In the data rows, zero lies at 4.5, halfway between 4 and 5.
Here are some numbered points:
[4 5 4 4 6 5 4 4 4 4] 0
[6 6 4 4 4 5 2 5 6 3] 1
[4 5 3 6 5 4 3 5 4 4] 2
[7 5 7 5 3 2 6 5 5 4] 3
[5 4 4 8 8 0 7 7 6 6] 4
[1 2 4 5 0 9 7 2 4 6] 5
[5 5 5 2 8 4 3 8 4 6] 6
[6 8 4 2 4 4 7 8 5 7] 7
[6 5 6 3 6 5 4 5 5 4] 8
[5 5 2 3 4 5 3 5 2 6] 9
[5 3 4 6 4 3 7 3 4 3] 10
[6 7 4 4 3 5 6 4 3 4] 11
[5 3 6 3 2 6 4 1 5 1] 12
[1 3 4 5 5 7 2 4 6 3] 13
[5 7 3 0 4 6 1 5 6 5] 14
[3 4 4 5 4 5 5 1 4 3] 15
[5 6 3 2 3 5 4 4 4 4] 16
[4 5 6 4 6 5 5 5 5 4] 17
[5 5 5 6 3 7 6 3 1 3] 18
[3 3 2 2 5 5 5 4 4 4] 19
[5 1 8 6 7 1 7 5 5 7] 20
[4 9 4 4 6 3 5 8 7 5] 21
[3 6 3 1 7 4 3 6 6 6] 22
[5 4 5 6 5 4 2 4 6 4] 23
[6 6 5 3 5 3 3 5 7 4] 24
[6 2 0 2 5 1 3 4 4 8] 25
[6 3 4 3 5 3 5 3 3 5] 26
[7 6 3 4 3 2 6 3 7 5] 27
[6 3 5 6 6 1 6 6 4 5] 28
[3 4 4 6 4 4 3 3 7 2] 29
[6 5 6 5 6 1 6 6 6 5] 30
[0 6 4 3 5 7 6 8 5 6] 31
[5 6 5 6 6 4 5 8 4 4] 32
[4 5 4 6 3 6 6 5 2 6] 33
[7 6 4 5 6 1 4 7 6 6] 34
[4 1 2 4 6 4 2 2 3 5] 35
[7 3 5 6 5 3 4 4 3 6] 36
[5 6 3 1 5 5 1 5 7 5] 37
[6 5 6 5 3 7 5 4 2 4] 38
[4 6 3 4 6 4 3 4 6 6] 39
[6 7 4 5 6 2 3 8 6 6] 40
[6 4 6 7 5 3 8 3 4 3] 41
[1 0 4 6 3 6 7 2 5 6] 42
[2 2 7 7 6 6 7 5 3 4] 43
[5 5 5 4 4 6 4 4 3 5] 44
[4 6 6 6 4 6 5 6 4 4] 45
[5 7 4 5 3 3 7 7 3 5] 46
[7 6 5 3 4 5 1 5 6 3] 47
[7 4 5 5 5 1 6 6 4 4] 48
[2 4 5 2 9 5 0 8 7 4] 49
[4 6 5 3 7 5 3 6 7 4] 50
[6 5 5 3 6 3 5 6 4 5] 51
[4 4 5 6 3 5 4 6 5 4] 52
[4 5 5 4 7 4 1 6 6 3] 53
[5 5 5 5 6 6 3 4 5 5] 54
[5 4 5 3 3 7 4 2 5 3] 55
[3 2 7 6 4 6 3 4 4 4] 56
[5 6 3 4 6 3 5 6 4 5] 57
[4 5 4 4 7 3 4 5 8 5] 58
[3 2 4 6 3 7 6 3 1 4] 59
[6 5 5 4 6 4 0 8 6 4] 60
[7 6 5 5 3 4 7 4 3 3] 61
[7 5 6 4 6 2 6 5 6 4] 62
[5 4 3 3 5 4 2 5 4 4] 63
[4 3 3 7 4 4 4 2 4 6] 64
[5 5 4 7 5 3 7 5 2 5] 65
[1 1 5 5 2 7 5 1 5 5] 66
[5 8 3 7 3 4 6 4 4 4] 67
[1 0 6 4 7 5 5 4 5 6] 68
[6 4 5 2 8 4 4 6 6 5] 69
[5 4 6 5 6 4 4 4 4 4] 70
[5 2 5 4 4 4 5 3 5 4] 71
[0 2 2 7 4 5 8 2 2 7] 72
[2 4 4 7 6 5 6 4 4 4] 73
[4 4 4 5 5 3 5 4 5 4] 74
[4 6 3 0 5 6 0 5 7 5] 75
[2 3 5 2 1 8 6 2 6 4] 76
[8 5 7 5 5 1 5 6 6 3] 77
[8 6 5 4 6 1 5 8 6 5] 78
[4 3 5 5 4 5 3 5 6 3] 79
[1 5 6 5 4 7 5 6 6 3] 80
[7 5 6 6 4 5 5 5 1 5] 81
[4 3 5 5 3 5 7 1 4 4] 82
[4 5 4 2 6 3 3 6 9 4] 83
[6 5 4 3 7 6 1 7 2 6] 84
[4 3 3 4 4 4 3 5 4 6] 85
[5 7 2 5 3 3 7 6 4 4] 86
[6 7 5 3 3 5 3 7 1 6] 87
[6 2 4 1 6 4 1 5 6 6] 88
[5 4 5 4 7 3 5 5 5 4] 89
[2 6 3 4 3 7 3 5 3 4] 90
[6 5 3 4 4 4 5 3 3 3] 91
[4 5 4 3 4 4 5 4 5 3] 92
[5 3 4 7 6 2 5 3 4 4] 93
[5 8 5 2 4 4 5 7 6 2] 94
[4 4 4 4 5 6 2 2 6 2] 95
[5 4 5 4 4 6 3 6 7 3] 96
[3 4 3 7 3 4 6 2 4 4] 97
[6 4 5 4 6 5 3 3 5 3] 98
[4 0 4 4 3 5 6 1 3 7] 99
[4 2 6 6 6 5 2 3 5 3] 100
[4 3 4 6 2 6 3 5 2 8] 101
[4 0 5 9 6 3 7 3 4 5] 102
[4 7 5 5 4 6 6 5 2 3] 103
Which three points above are nearest to each new point? Their numbers follow each, nearest first.
[3 3 4 5 4 7 2 2 5 2] 95 13 55
[2 2 5 8 4 7 6 3 2 5] 59 43 73
[4 3 3 4 6 4 3 4 5 7] 85 39 63
[7 8 6 5 3 3 8 8 4 5] 46 7 3
[6 5 6 5 3 6 5 4 3 4] 38 44 81
[8 2 4 2 6 2 5 5 3 6] 26 51 36
[5 3 6 6 4 4 5 3 5 4] 71 70 74
[6 5 6 3 4 4 5 8 5 2] 94 8 51
[6 3 4 3 5 2 5 2 5 6] 26 71 74
[2 3 3 6 4 5 5 2 5 7] 64 97 42
[7 4 5 5 3 4 6 3 3 4] 61 91 10
[2 2 6 4 3 7 4 6 4 5] 56 52 80
[0 5 4 3 5 7 6 8 5 6] 31 80 90
[4 4 4 1 6 3 4 6 6 8] 22 69 6
[3 6 3 3 4 7 2 3 4 4] 90 16 0
[3 1 3 8 4 5 6 3 0 4] 59 97 72
[2 0 7 4 3 7 3 5 4 6] 56 68 66
[2 3 3 6 2 5 7 2 4 4] 97 82 15
[4 2 5 5 5 4 7 0 3 4] 82 15 10
[6 6 6 4 6 4 7 7 4 6] 51 32 57
[5 4 3 5 4 4 5 3 3 3] 91 10 74
[7 8 6 5 4 2 8 8 4 4] 46 3 78
[6 5 5 4 3 6 3 6 3 5] 44 87 38
[7 7 5 4 2 5 5 4 3 4] 11 61 38
[5 7 7 3 7 5 3 9 5 5] 6 50 32
[6 3 6 6 3 5 6 0 3 4] 82 15 10
[4 3 3 6 6 4 3 4 4 4] 2 74 0
[7 4 4 4 6 4 4 6 4 6] 51 57 36
[6 6 5 4 3 5 5 4 4 4] 11 44 61
[6 5 3 6 4 1 5 3 6 6] 27 74 93
[4 8 5 4 2 6 7 3 3 5] 11 103 33
[3 7 2 6 4 3 5 4 8 3] 29 74 67
[0 0 3 5 3 6 6 2 4 7] 42 66 72
[0 0 3 5 1 7 6 0 5 3] 66 42 5
[3 6 3 4 6 5 3 4 6 5] 39 0 54
[6 5 6 5 6 3 6 5 6 4] 62 30 89
[6 2 8 6 6 1 7 5 5 7] 20 28 30
[5 4 5 2 5 6 4 6 2 4] 44 8 0
[8 5 8 5 6 1 5 7 6 3] 77 62 30
[5 4 4 3 5 5 5 4 5 3] 92 0 98
[6 9 3 4 1 5 6 4 3 4] 11 67 86
[7 6 3 4 3 2 4 4 5 5] 27 91 24
[6 2 5 0 6 4 1 5 6 6] 88 69 37
[2 1 7 4 6 6 3 6 7 7] 68 56 79
[1 1 5 6 5 4 5 5 4 8] 68 42 85
[3 6 5 3 5 6 4 6 7 5] 50 17 96
[6 8 5 4 1 6 6 5 5 2] 11 61 94
[4 3 5 5 5 4 7 2 4 5] 82 10 71
[7 9 6 2 4 2 7 8 8 3] 94 21 78
[0 2 3 9 2 7 9 3 1 5] 72 59 42
[6 6 4 4 3 4 2 5 7 3] 1 47 24
[5 6 4 4 4 5 6 4 5 3] 92 11 91
[2 6 4 3 8 6 0 8 8 5] 49 50 53
[6 4 4 7 5 3 5 2 4 5] 93 64 36
[2 0 7 5 3 6 4 4 4 5] 56 66 68
[4 3 5 5 7 4 5 6 5 6] 89 17 70
[3 7 3 4 5 6 3 4 7 4] 39 50 1
[0 1 4 4 0 8 7 2 4 4] 5 66 76
[4 4 3 6 5 5 5 6 1 6] 33 65 9
[8 6 3 3 2 3 4 5 5 6] 27 16 11
[3 3 3 4 5 5 2 2 6 3] 95 29 13
[9 6 6 3 7 1 6 9 3 8] 78 34 51
[6 5 4 5 3 3 6 2 6 4] 27 10 74
[3 2 6 9 3 7 6 1 0 5] 59 18 82
[4 5 4 4 4 6 3 3 5 2] 95 55 92
[3 3 5 5 2 6 8 5 3 5] 33 59 82
[4 6 5 5 5 6 4 9 5 3] 32 45 52
[2 6 2 5 4 7 3 4 4 4] 90 2 0
[6 6 4 2 6 2 2 8 7 6] 40 34 24
[3 6 3 4 3 6 3 4 4 5] 90 16 44
[5 4 4 8 5 4 7 5 2 4] 65 10 41
[5 3 4 7 6 3 4 3 4 3] 93 74 70
[6 6 4 6 5 3 7 6 2 5] 65 46 57
[2 4 4 5 3 6 9 4 2 6] 33 59 72
[6 5 4 4 4 4 4 3 4 3] 91 92 98
[5 7 2 4 4 5 1 4 4 3] 1 63 16
[4 4 4 3 5 5 2 2 6 3] 95 98 55
[3 4 3 6 5 2 5 2 6 4] 74 93 97
[0 6 4 2 4 8 6 7 7 5] 31 80 90
[3 4 1 2 4 4 4 3 5 4] 19 92 16
[2 5 3 1 9 6 0 9 8 6] 49 22 75
[3 6 4 7 2 6 8 4 1 6] 33 18 103
[6 3 7 4 2 6 6 2 4 2] 12 55 82
[6 2 6 7 2 5 6 0 3 5] 82 99 64
[2 2 4 8 4 6 7 3 0 4] 59 72 43
[7 9 7 2 3 4 5 7 7 2] 94 24 47
[3 7 3 3 7 4 1 7 5 7] 22 39 6
[3 4 2 2 4 5 4 6 6 4] 19 92 63
[7 5 6 6 4 5 5 5 1 4] 81 38 61
[5 6 3 4 3 4 3 4 7 4] 1 24 92
[5 1 8 6 7 0 7 5 5 6] 20 28 30
[6 7 4 4 4 3 6 7 4 5] 46 57 86
